[[134 155 117]
 [125 135 134]
 [127 131 129]]
->
[[155 117]
 [135 134]]

[[126 129 132]
 [129 128 127]
 [122 150 157]]
->
[[129 132]
 [128 127]]

[[120 115 117 117]
 [151 143 138 139]
 [105 117 121 120]]
->
[[115 117]
 [143 138]]

[[125 144 113]
 [115 110 152]
 [131 126 120]]
->
[[144 113]
 [110 152]]

[[140 115 129 132 133]
 [145 114 120 125 135]
 [151 117 119 126 125]]
->
[[115 129]
 [114 120]]

[[131 156 131]
 [154 137 121]
 [142 114 120]]
->
[[156 131]
 [137 121]]

[[128  99 101 150 116]
 [140 156 155 111 141]
 [143 110 111 141 119]]
->
[[ 99 101]
 [156 155]]

[[146 149 156 117]
 [119 123 112 140]
 [137 109 111 120]
 [123 118 124 151]
 [136 149 140 127]]
->
[[149 156]
 [123 112]]
---
[[103 105 143 103 122 155 127 147 117 128]
 [141 135 100 105 146 100 124 133 149 147]
 [117 102 107  99 105 147 111 138 101 143]
 [109 100  98 116 115 103 147 108 144 103]
 [ 99 113 115 148 150 111 154 123 124 110]
 [105 100 116 129 130 151 144 118 147 131]
 [111 102 119 122 129 128 144 151 102 154]]
->
[[128 147 143 103 110 131 154]
 [117 149 101 144 124 147 102]
 [147 133 138 108 123 118 151]
 [127 124 111 147 154 144 144]
 [155 100 147 103 111 151 128]
 [122 146 105 115 150 130 129]
 [103 105  99 116 148 129 122]
 [143 100 107  98 115 116 119]
 [105 135 102 100 113 100 102]
 [103 141 117 109  99 105 111]]

[[150 118 133 137 127 137]
 [134 149 135 129 120 150]
 [128 119 113 134 136 117]
 [128 132 116 135 148 117]
 [110 137 110 129 116 131]
 [101 121 122 137 128 113]]
->
[[137 150 117 117 131 113]
 [127 120 136 148 116 128]
 [137 129 134 135 129 137]
 [133 135 113 116 110 122]
 [118 149 119 132 137 121]
 [150 134 128 128 110 101]]

[[108 133 113 117 114 154 156 105 117 122]
 [124 110 144 144 141 138 134 134 115 109]
 [136 120 114 112 116 125 122 127 143 147]
 [124 111 143 143 140 138 134 133 116 110]
 [133 112 115 115 117 140 137 125 139 141]
 [111 147 134 134 133 120 125 120 112 118]
 [152 121 142 137 141 101  99 151 143 136]
 [106 133 113 117 115 156 158 108 114 121]
 [149 108 126 125 127 135 129 141 145 139]]
->
[[122 109 147 110 141 118 136 121 139]
 [117 115 143 116 139 112 143 114 145]
 [105 134 127 133 125 120 151 108 141]
 [156 134 122 134 137 125  99 158 129]
 [154 138 125 138 140 120 101 156 135]
 [114 141 116 140 117 133 141 115 127]
 [117 144 112 143 115 134 137 117 125]
 [113 144 114 143 115 134 142 113 126]
 [133 110 120 111 112 147 121 133 108]
 [108 124 136 124 133 111 152 106 149]]

[[144 139 131 126 125 129 128 129 134 138 113 142 135 125]
 [113 130 129 136 126 123 134 125 124 108 141 107 114 126]
 [142 125 126 121 130 134 122 131 131 147 116 148 142 131]
 [110 119 125 130 131 126 129 126 122 116 143 112 120 130]]
->
[[125 126 131 130]
 [135 114 142 120]
 [142 107 148 112]
 [113 141 116 143]
 [138 108 147 116]
 [134 124 131 122]
 [129 125 131 126]
 [128 134 122 129]
 [129 123 134 126]
 [125 126 130 131]
 [126 136 121 130]
 [131 129 126 125]
 [139 130 125 119]
 [144 113 142 110]]

[[138 122 138 130 138 143]
 [108 142 108 131 108 125]
 [117 143 117 134 118 123]
 [138 128 138 139 138 136]
 [129 125 129 123 129 141]
 [132 128 132 145 132 136]
 [124 144 123 137 124 121]
 [119 150 118 146 119 114]
 [142 133 141 133 141 132]
 [146 128 145 123 145 137]]
->
[[143 125 123 136 141 136 121 114 132 137]
 [138 108 118 138 129 132 124 119 141 145]
 [130 131 134 139 123 145 137 146 133 123]
 [138 108 117 138 129 132 123 118 141 145]
 [122 142 143 128 125 128 144 150 133 128]
 [138 108 117 138 129 132 124 119 142 146]]

[[140 157 140 129]
 [129 129 155 150]
 [139 158 132 126]
 [145 154 130 129]
 [140 157 134 131]]
->
[[129 150 126 129 131]
 [140 155 132 130 134]
 [157 129 158 154 157]
 [140 129 139 145 140]]

[[122 146 142 119 139 131 108 133 111]
 [113 113 103 124 131 129 125 132 139]]
->
[[111 139]
 [133 132]
 [108 125]
 [131 129]
 [139 131]
 [119 124]
 [142 103]
 [146 113]
 [122 113]]
---
[[128 147]
 [109 155]
 [125 157]]
->
[128 155]

[[134 149]
 [117 153]
 [133 151]
 [117 154]
 [118 151]]
->
[134 153]

[[124 154 127]
 [114  98 121]]
->
[124  98]

[[117 113 105]
 [113 104 137]
 [137 148 148]]
->
[117 104 148]

[[129 134 106]
 [129 124 130]
 [139 119 130]]
->
[129 124 130]

[[130 142 152 119]
 [147 125 128 131]
 [129 109 120 140]
 [121 118 149 116]
 [134 124 127 151]]
->
[130 125 120 116]

[[125 147 109]
 [105 127 125]
 [126 114 109]
 [147 133 123]]
->
[125 127 109]
